Small tables with named rows and columns. After each table, cells are looked up by row and column.

disanof
     tam  sav  bek  rasidum  fali  podo  gisiguk  zal
mos  0.3  0.3  0.5      0.2   0.8   0.5      0.3  0.5
sof  0.4  0.5  0.8      0.4   0.8   0.6      0.3  0.2
tiz  0.8  0.8  0.3      0.8   0.3   0.6      0.6  0.4
bet  0.4  0.4  0.4      0.3   0.7   0.3      0.7  0.7
puf  0.8  0.8  0.2      0.7   0.2   0.6      0.5  0.7

bet, gisiguk -> 0.7
mos, bek -> 0.5
sof, fali -> 0.8
tiz, sav -> 0.8
mos, sav -> 0.3
bet, tam -> 0.4
sof, bek -> 0.8
puf, rasidum -> 0.7
puf, fali -> 0.2
tiz, zal -> 0.4
tiz, podo -> 0.6
tiz, gisiguk -> 0.6
Row with the largest bek: sof

Table senon
	gop	gasa	ler	dovubo	satuk	ket	doro	mag	fekiri	des
vekad	2.2	6.8	8.6	6.7	4.3	5.1	4.9	8.3	8.3	6.2
bigasa	6.7	3.6	6.9	5.1	9.3	8.6	2.2	5.2	4.8	4.8
sidud	3.5	3.5	9.2	4.8	7.1	6.1	2.3	8.2	7.7	6.1

doro of sidud: 2.3
ket of bigasa: 8.6
gop of vekad: 2.2
fekiri of vekad: 8.3
des of bigasa: 4.8
doro of bigasa: 2.2
mag of vekad: 8.3
ler of vekad: 8.6
ket of sidud: 6.1
ler of bigasa: 6.9
gasa of vekad: 6.8
dovubo of vekad: 6.7
Row with the largest gop: bigasa

rezano:
	toz	bosof
sufupif	150	74
pap	115	161
nek	53	132
redek	170	85
vivore	109	156
zarusi	121	79
kez	124	164
dudimis	106	44
bisuroz	138	88
ran	206	126
siduk	100	65
zasuso	121	107
bodad	163	165

vivore, bosof: 156
siduk, toz: 100
nek, bosof: 132
pap, toz: 115
vivore, toz: 109
zasuso, bosof: 107
pap, bosof: 161
dudimis, bosof: 44
kez, bosof: 164
sufupif, toz: 150
bisuroz, toz: 138
siduk, bosof: 65
nek, toz: 53
bodad, bosof: 165

Table nutafu
	finevi	davaf	kemafa	lusunad	tufebuf	buse
zel	54	126	192	172	89	121
mukipim	146	103	88	62	203	89
bezad	139	177	162	110	167	45
repemif	73	98	124	82	214	131
garu	164	103	83	32	160	123
zenuku	189	55	113	172	141	90
zilaz	53	84	123	102	127	203
nuloz	97	71	104	38	90	163
legun	155	51	86	79	93	177

tufebuf of mukipim = 203
kemafa of repemif = 124
finevi of legun = 155
kemafa of zel = 192
finevi of zenuku = 189
tufebuf of zel = 89
kemafa of zilaz = 123

Table bevo
,ral,ribobef,nurub,mamoke,zuzol,tofin,todoli
kimibul,2746,5294,1013,-3844,1594,-9229,4858
govi,-1058,-5527,3404,-2805,27,7179,620
dis,-3122,4737,-6043,-958,1248,-8837,909
geb,-7604,-5028,-5334,281,-807,5810,-4570
riparo,-4563,-5446,-1149,-1354,-572,6581,-2325
dotozop,-4612,-5138,-2170,-1612,-1167,4848,-3726

dis, nurub -> -6043
kimibul, nurub -> 1013
geb, tofin -> 5810
geb, ribobef -> -5028
govi, tofin -> 7179
govi, nurub -> 3404
dis, zuzol -> 1248
Which row has the largest ral? kimibul

kebovug
           neb   pes   leda  tafigo   bos   rop  lodorub   bigi
sef       1211   153   1592     709  1871  1618     3484   1823
bozibun   2748  -284   -290    5229  -228  1183     1602    805
mab       2314  2386  -1521    3346   790  2535     1903  -1290
rak        641  -778   4578     691  2980  1577     2361   2776
lolabu    1097  2289   -510      98  3035  1937     2730   2132
minavo     580  5416  -3336    1279  -548  3766      944  -5592
vigate    2701   506   2482    1961   514  1328     2144   -174
nafune     275   370   3450   -3242  2016   505     3240   2535
bikifor    987   306   1802    1152  2653  1898     2961   2309
koduzo    1323   610    243     481  -561  1409     3328  -1031
saz      -1650  2124   2435   -1641   667   931    -1090    416
nulak     1850  -462    719    2646  1362  1945     3945   1282

saz, pes => 2124
nulak, neb => 1850
bikifor, neb => 987
bozibun, bigi => 805
rak, leda => 4578
saz, neb => -1650
rak, bigi => 2776
saz, bigi => 416
bikifor, rop => 1898
vigate, pes => 506
bikifor, lodorub => 2961
rak, tafigo => 691

lariso:
	mag	buri	bupa
poz	210	212	123
kiza	119	74	116
fadad	196	157	169
devi	144	184	104
sop	122	164	132
lekefi	164	199	175
dobad	138	40	117
zumupiz	172	204	114
vigilo	87	82	162
galomab	196	102	97
famel	135	73	76
goteso	116	113	146
pidizaz	112	122	161
kas	11	78	59

What is the mag of lekefi in lariso?
164
What is the bupa of zumupiz in lariso?
114
What is the buri of dobad in lariso?
40
What is the bupa of sop in lariso?
132
What is the buri of sop in lariso?
164
What is the bupa of pidizaz in lariso?
161
What is the mag of dobad in lariso?
138
What is the bupa of kas in lariso?
59
What is the mag of goteso in lariso?
116
What is the buri of fadad in lariso?
157
What is the mag of devi in lariso?
144
What is the mag of zumupiz in lariso?
172
What is the mag of famel in lariso?
135
What is the mag of pidizaz in lariso?
112
What is the bupa of galomab in lariso?
97
Row with the largest bupa: lekefi

